Families of rows that turns and mirrors carry onto each other, the same ones carrying the whole set onto itself: the rest of each named row's family, in list order
4 families of 4 rows
Q_309: [-1.70 -0.56  0.28 -1.05 -0.24 -0.25 -1.73 -0.40  2.90  1.85  1.33  0.48
 -0.18 -0.80  2.64  0.23 -0.72  0.54]
Q_521: [-2.03 -1.99  2.45 -1.09 -4.23  0.70 -1.01 -1.37  2.33  0.03 -3.17  0.98
 -0.30  0.17  2.46  1.29 -1.10  1.80]
Q_573: [-3.30 -1.80 -0.48 -0.86 -2.74 -1.92  2.67 -1.02 -0.97 -1.19 -2.43  1.10
  0.07  0.07 -1.84  1.97 -0.84  0.07]
Q_949: [-3.30 -2.38  1.01 -1.17 -4.93 -0.21  0.45 -0.95 -1.43 -0.30 -3.12  0.58
 -1.25 -0.48  1.19  0.92 -2.02 -1.27]
Q_152: [ 0.04 -1.64  0.41 -1.89 -1.10 -0.70 -0.24 -0.73  4.60 -0.26  0.61 -1.43
 -1.01  0.88  1.68  3.63 -0.02 -0.10]
Q_191: [-3.15 -1.02 -0.54 -0.11 -2.04  0.43  1.06 -1.12 -1.83  1.20 -2.71  0.95
  0.88  0.45  0.12  2.29 -2.03 -1.80]
Q_567: [ 0.38 -2.53  1.06 -1.11 -3.23 -1.89  0.38 -1.59  4.25  0.93 -1.42 -1.48
 -2.01  0.67  1.82  1.03 -0.12  0.95]
Q_546: [-1.17 -0.50  0.07 -1.52 -1.26 -1.76 -1.51 -1.68  3.98 -0.09 -0.66  0.37
 -1.16 -1.43  3.45  1.80  0.75  0.36]
Q_293: [-0.90 -0.27 -1.79 -0.01 -1.16 -2.73  3.04 -2.19  1.42  0.90 -1.61 -0.99
 -1.37 -1.09  1.01  0.71  0.45 -0.44]
Q_147: [-0.97 -3.01 -0.05 -1.19 -3.93 -2.85  1.96 -1.18  0.38  0.56 -1.29 -1.90
 -2.68  0.12  0.58  0.74 -0.92 -2.00]
Q_955: [-3.31 -2.03 -0.22 -1.87 -1.92 -0.13  2.60  0.54 -0.48 -1.10  0.25 -0.70
  0.20 -0.06 -1.77  1.42 -2.06  0.83]
Q_323: [-2.53 -1.40  1.34 -1.49 -2.26  1.29 -0.99 -0.87  2.24 -0.08 -2.21  0.47
  1.97  1.42  0.62  3.72 -1.31  1.83]
Q_328: [-1.92 -0.56 -1.64 -0.54 -0.49 -1.40  1.84 -0.65  1.23  2.15  0.48 -2.38
  0.12 -0.77  0.20  0.01 -1.08  0.92]
Q_762: [-3.21 -1.82  1.80 -2.32 -1.60  1.10 -1.03  0.97  1.14 -1.40  1.34  2.24
 -0.08 -0.18  0.82  1.56 -1.76  0.27]
Q_347: [-3.51 -2.10  1.42 -2.49 -2.70 -1.00 -1.90 -0.55  1.69 -2.23 -1.55  2.36
  0.25 -0.16  0.84  3.28 -0.33  0.81]
Q_641: [-0.62 -1.31 -0.98 -0.62 -1.06 -1.42  2.07 -1.01  0.37  1.11  0.31 -0.79
 -1.90  0.20  1.14  2.07 -0.83 -3.65]

The rest of the family of Q_191: Q_152, Q_323, Q_641
The rest of the family of Q_546: Q_573, Q_293, Q_347
The rest of the family of Q_949: Q_521, Q_567, Q_147

